A single turn carries every row of the set below to another of its rows. Some are shown first; where does it send the rows asked next?
F: -13,1,2,37,4,-15,3,6,28,16,-5,-16,-7,-17,8,-8,-14,4,4,10
S: -1,25,-16,22,-9,-23,0,22,-8,-11,10,-6,-11,-13,11,-15,24,7,-31,14
E: -3,19,-14,18,-7,-23,27,13,-25,-5,21,3,5,-12,0,-1,16,-7,-20,14
Y: 26,6,8,10,10,11,11,-2,18,14,3,5,-15,7,38,-2,-4,-1,28,-1
H: 2,13,13,4,-28,11,15,18,-26,4,-5,18,-27,5,23,-1,-8,13,-12,-6
L: -11,-29,5,-1,8,21,-7,-15,-6,11,-8,-28,-14,-3,17,-26,19,-9,0,-10
G: -1,15,10,-13,-16,-5,14,-2,-25,8,9,25,4,1,10,-19,22,4,-13,-17
K: -2,-14,-8,-24,21,17,2,-6,4,-7,-6,-19,-9,0,25,9,20,-10,-1,31
C: -4,16,-3,-21,-13,-7,9,0,-32,0,10,10,0,-18,-5,1,-12,-7,-13,10
T: -5,-15,19,21,0,23,23,-4,22,14,-1,-20,-21,4,17,6,4,3,-9,1
B: -5,16,-2,-5,-16,-3,13,11,-41,-3,8,-9,-15,0,-4,-2,-26,-24,-7,16
X: 23,8,6,11,3,14,16,0,22,17,9,9,-7,5,34,2,-6,-1,25,5
R: -6,11,4,2,-20,-2,16,20,-36,0,5,11,-17,-11,11,7,10,26,-23,-1
U: -8,22,9,-24,-2,-8,-4,-10,-6,2,4,14,-5,2,10,-25,25,-12,-25,3
J: 11,-1,-13,17,19,-8,5,13,-28,5,-16,-35,-7,1,20,-14,6,-6,31,7
W: 8,12,-3,2,-2,-9,-10,25,21,-2,-14,-28,9,-12,21,-10,-5,33,9,4
V: 10,12,-4,6,-1,-3,-7,19,24,-10,-19,-26,4,-14,24,-3,-8,35,7,2
P: -18,-13,-15,11,-8,0,-1,-4,-2,4,-25,-36,4,-6,1,-25,-16,-10,7,-7
Z: 0,-11,-7,-23,20,12,1,-11,5,-11,-11,-25,-10,-2,24,9,13,-3,0,27
Q: 9,-6,-11,13,16,-5,4,20,-32,6,-19,-35,0,7,22,-15,10,-8,28,3

L turns into P
B turns into S
V turns into Y
Where do these go?
E turns into R

A single turn carries every row of the set below to another of its rows. Some are shown first; where does it send the rows asked next?
furok: 11,5,11,-18,-33,-18,11,-10,13,-8,-14,19,17,-3,-11,19,5,12,12,16,-14,-24,5,-3,2,16,-8,16
mobo: -30,11,30,5,-17,11,0,8,6,7,6,-1,-19,-1,-11,11,33,-17,18,-1,5,-26,-20,-9,-3,3,0,5
voto: 11,-6,-19,0,1,-8,9,11,-15,-13,-2,0,-15,13,34,-10,-10,15,6,-21,-8,6,10,24,-11,-12,29,1
Debep: 22,2,-10,4,1,25,-5,14,-10,-10,26,9,-20,24,17,-15,-9,-2,12,-27,7,-3,8,-1,-5,-23,-2,2
sisa: 24,-6,-10,6,7,23,-11,13,-12,-6,31,-3,-20,17,15,-16,3,0,15,-24,11,-13,2,-2,-7,-21,13,-5
maki: -9,-11,0,2,-8,11,2,0,-3,14,-15,-10,19,8,-30,2,-1,21,-20,9,10,17,2,-15,-12,-11,0,-14
bes: 23,-18,-20,-4,6,-8,7,2,-21,-16,0,-10,-12,6,28,-14,-10,17,11,-12,-4,5,5,16,-10,-10,32,-6
los: 5,-7,-14,-4,14,-5,-3,4,-13,-37,21,-12,-10,-4,20,-14,-18,7,36,-21,0,-16,-5,-3,13,-5,3,7
Rez: -39,2,28,2,-20,5,14,23,-4,4,9,-8,-7,-2,-11,0,27,-12,1,-11,10,-30,-13,6,8,-1,-2,0
dud: -7,3,-17,-3,11,-1,1,8,-14,-42,12,-10,-8,2,20,-10,-22,10,32,-30,4,-2,-3,-2,8,-4,0,4
mupi: 0,-8,10,-14,-30,-22,10,-17,15,-8,-12,15,4,-13,-7,15,-7,9,24,16,-18,-10,-2,-16,4,11,-2,27
folot: -28,17,27,2,-20,5,4,15,-2,-2,-6,-2,-5,1,-4,11,38,-7,3,5,11,-32,-17,1,7,12,-10,-1
Luzif: -6,2,3,3,-21,5,-3,-3,-5,5,-17,-8,16,13,-17,8,13,23,-22,28,16,9,-1,-23,-11,-5,-7,-8
Vefu: 8,-16,8,-22,-32,-14,21,-7,16,-3,-9,24,17,-13,-11,11,-10,8,14,-2,-12,-19,6,1,15,13,-2,17
zumo: -8,-10,5,7,-15,10,1,-9,-5,18,-23,-6,-1,7,-13,9,12,15,-13,25,9,25,-8,-21,-17,-7,8,-7

folot turns into Luzif
voto turns into dud
Vefu turns into Rez
Where do these go?
sisa turns into bes
mobo turns into zumo

A single turn carries every row of the set below to another of its rows. Some are shown first; where does it send the rows asked next?
Fitaf: 25,16,28,11,7,-2,-15,6,18,-7,4,-28,-11
leb: 25,-8,6,-13,-10,8,7,-19,14,8,6,-13,8
kikiz: 19,-3,6,28,-16,23,1,6,10,9,-1,-2,-11
nol: -8,28,12,27,-30,-17,10,7,17,-10,-10,9,-9
fesu: 5,4,22,14,-28,-35,14,5,9,-24,19,-16,4
tas: 15,19,12,3,26,-34,0,6,-2,3,2,2,28
repe: 16,-2,19,18,21,-32,-9,23,16,13,8,12,19
Giraf: 20,5,21,8,-28,-44,13,-2,8,-15,20,-11,10
Vofem: -2,9,16,19,5,-26,2,-21,17,-23,-7,-9,-6
fub: 11,1,-17,7,10,-5,14,26,11,19,-17,4,13
zutum: 30,5,27,20,1,-9,-7,16,31,-22,7,-18,12
kazad: -4,11,2,-5,-7,-24,29,22,-12,4,3,20,17
likur: 20,29,2,-7,4,-4,-12,-13,-2,-6,-8,-9,-8
domi: 35,6,21,1,10,-6,-14,13,16,-4,-2,-28,-11
povu: 20,-15,37,11,-24,-25,8,29,8,16,1,4,1
fevu: 12,16,16,4,-15,-46,5,31,6,-19,-9,-6,-5
depit: 4,-15,17,25,-35,-19,13,0,10,-11,20,-1,15
vek: -18,3,23,10,-5,-4,-14,8,23,3,-18,-12,-9
Mel: 17,12,17,11,22,-27,-5,10,5,10,-1,7,36
Varer: 2,2,6,-7,-3,-10,19,-3,5,-2,22,27,22
nofo: 12,4,-27,11,2,-2,1,30,9,1,-5,10,8
zadi: 41,14,-4,22,-18,-20,-7,16,-5,-21,-3,-10,10
gupe: 1,2,7,-3,-4,-15,26,13,-10,-6,5,25,25
dirav: -5,-6,16,-3,-19,-27,9,-5,12,32,-5,-4,-10
peg: 3,0,4,21,-33,2,7,5,3,19,2,-11,-21
kabek: 5,7,-11,-2,16,-8,9,23,5,27,-15,-3,9
kib: 9,1,1,9,-38,3,4,8,-6,20,3,-3,-17

Giraf turns into domi
zutum turns into kikiz
Where do these go?
fevu turns into likur
Fitaf turns into peg
Vofem turns into vek
Varer turns into repe
kazad turns into tas
leb turns into povu
Mel turns into fub

